cols: Z V E D C K
[-55.5 -40.0 -39.9  24.6  53.4  24.5]  mizef
[ 87.2 -34.3 -61.0  87.3 -60.9  -9.4]  kes
[-48.7 -46.6 -46.6  44.4  33.5  44.4]  zubu
[-52.1 -43.2 -43.2  34.5  43.5  34.5]  tezi
[-56.6 -38.8 -38.8  21.3  56.7  21.2]  Fiv
[-49.9 -45.5 -45.4  41.1  36.9  41.0]  bog
[-55.4 -39.9 -39.9  24.6  53.3  24.6]  gim
[-40.0 -55.4  53.4  24.5 -39.9  24.6]  kavoz
[-34.3 -60.9 -60.9  87.2  -9.4  87.3]  Veka
[-38.7 -56.5 -56.5  74.0   3.9  74.0]  pulo
[-52.1 -43.3 -43.2  34.5  43.5  34.5]  sim
size: [-55.5 -40.0 -39.9  24.6  53.4  24.5]  6
order: [ -9.4  87.2  87.3 -60.9 -34.3 -60.9]  Veka
size: [-55.5 -40.0 -39.9]  3
order: [ 24.5  53.4  24.6 -39.9 -40.0 -55.5]  mizef

cols: P Q N H T M X W
[ 44.1 -39.5  44.6  15.6  44.6  15.7  44.6  44.6]  Riz
[ 49.2 -41.2  49.7  10.5  49.8  10.5  49.8  49.8]  fezo
[ 64.6 -46.4  65.1  -4.8  65.1  -4.8  65.1  65.2]  pum
[ 28.8 -34.3  29.3  30.9  29.3  31.0  29.3  29.3]  kude
[ 26.2 -33.5  26.7  33.4  26.7  33.6  26.7  26.7]  Dov
order: [-39.5  15.6  15.7  44.1  44.6  44.6  44.6  44.6]  Riz
size: [ 26.2 -33.5  26.7  33.4  26.7  33.6]  6
which: [ 44.1 -39.5  44.6  15.6  44.6  15.7  44.6  44.6]  Riz
loc: [44.1]  Riz, 1
order: [ 49.8  49.8  10.5  49.8  10.5  49.7 -41.2  49.2]  fezo

cols: L B S F A J R U Y G
[-12.7 -20.1  -6.3 -70.2   8.4   0.5  44.0 -17.7 -47.5 -18.4] = Duka
[ -5.8  -9.5  -2.9 -32.5   3.9   0.3  20.7  -8.3 -21.8  -8.6] = rogal
[-17.8 -39.5  50.2  25.0   9.3  23.1  89.3 -33.3  50.3 -15.1] = Kip
size: [-17.8 -39.5  50.2  25.0   9.3  23.1]  6
size: [-17.8 -39.5  50.2  25.0   9.3  23.1  89.3]  7
loc: [-47.5]  Duka, 9
loc: [-17.7]  Duka, 8
loc: [50.3]  Kip, 9
size: [ -5.8  -9.5  -2.9 -32.5   3.9   0.3  20.7  -8.3]  8
col: [-18.4  -8.6]  G

cols: siped tavum Pati leka muk zona Zepig latol peli
[-12.2  14.2  14.2  -0.4 -27.9  25.6 -11.0 -30.1   8.9] : Dipu
[-12.7  14.2  13.9  -0.8 -28.0  24.2 -10.1 -29.7  10.5] : kupep
[-15.0  32.7 -75.5  36.6   4.7 -59.6   8.2  31.4  56.1] : kefi
[ 17.3 -29.6  -8.9  -5.4  29.6 -18.7   7.7  30.2  12.1] : gib
[ 31.0 -85.9  17.5 -30.9  -0.8  13.2  -8.5  20.4 -61.8] : Peta
[ 15.8 -84.1  56.5 -42.7  -9.5  73.5 -35.9 -39.9 -64.7] : fugo
[-14.8  25.0   6.2   5.5 -25.7  15.8  -5.8 -25.0  18.6] : Rorov
[  7.4   6.2  25.0 -25.7  15.8   5.5  24.1  45.3  12.0] : vop
loc: [12.0]  vop, 9
order: [  8.9  14.2 -27.9  14.2 -12.2 -30.1 -11.0  25.6  -0.4]  Dipu
size: [ 15.8 -84.1  56.5]  3
next: [ 31.0 -85.9]  [ 17.5 -30.9  -0.8]
next: [-5.4 29.6]  [-18.7   7.7  30.2]
col: [8.2 7.7]  Zepig
next: [ 25.0   6.2   5.5 -25.7  15.8]  [ -5.8 -25.0  18.6]

cols: dosoz noluf kirop Miboz Gute
[-60.9 -37.9 -37.9  15.2 -49.5] = savep
[-48.3 -50.6 -50.5  52.8  27.9] = guri
[-49.4 -49.4 -49.4  49.4  31.3] = dazif
col: [-49.5  27.9]  Gute
loc: [15.2]  savep, 4

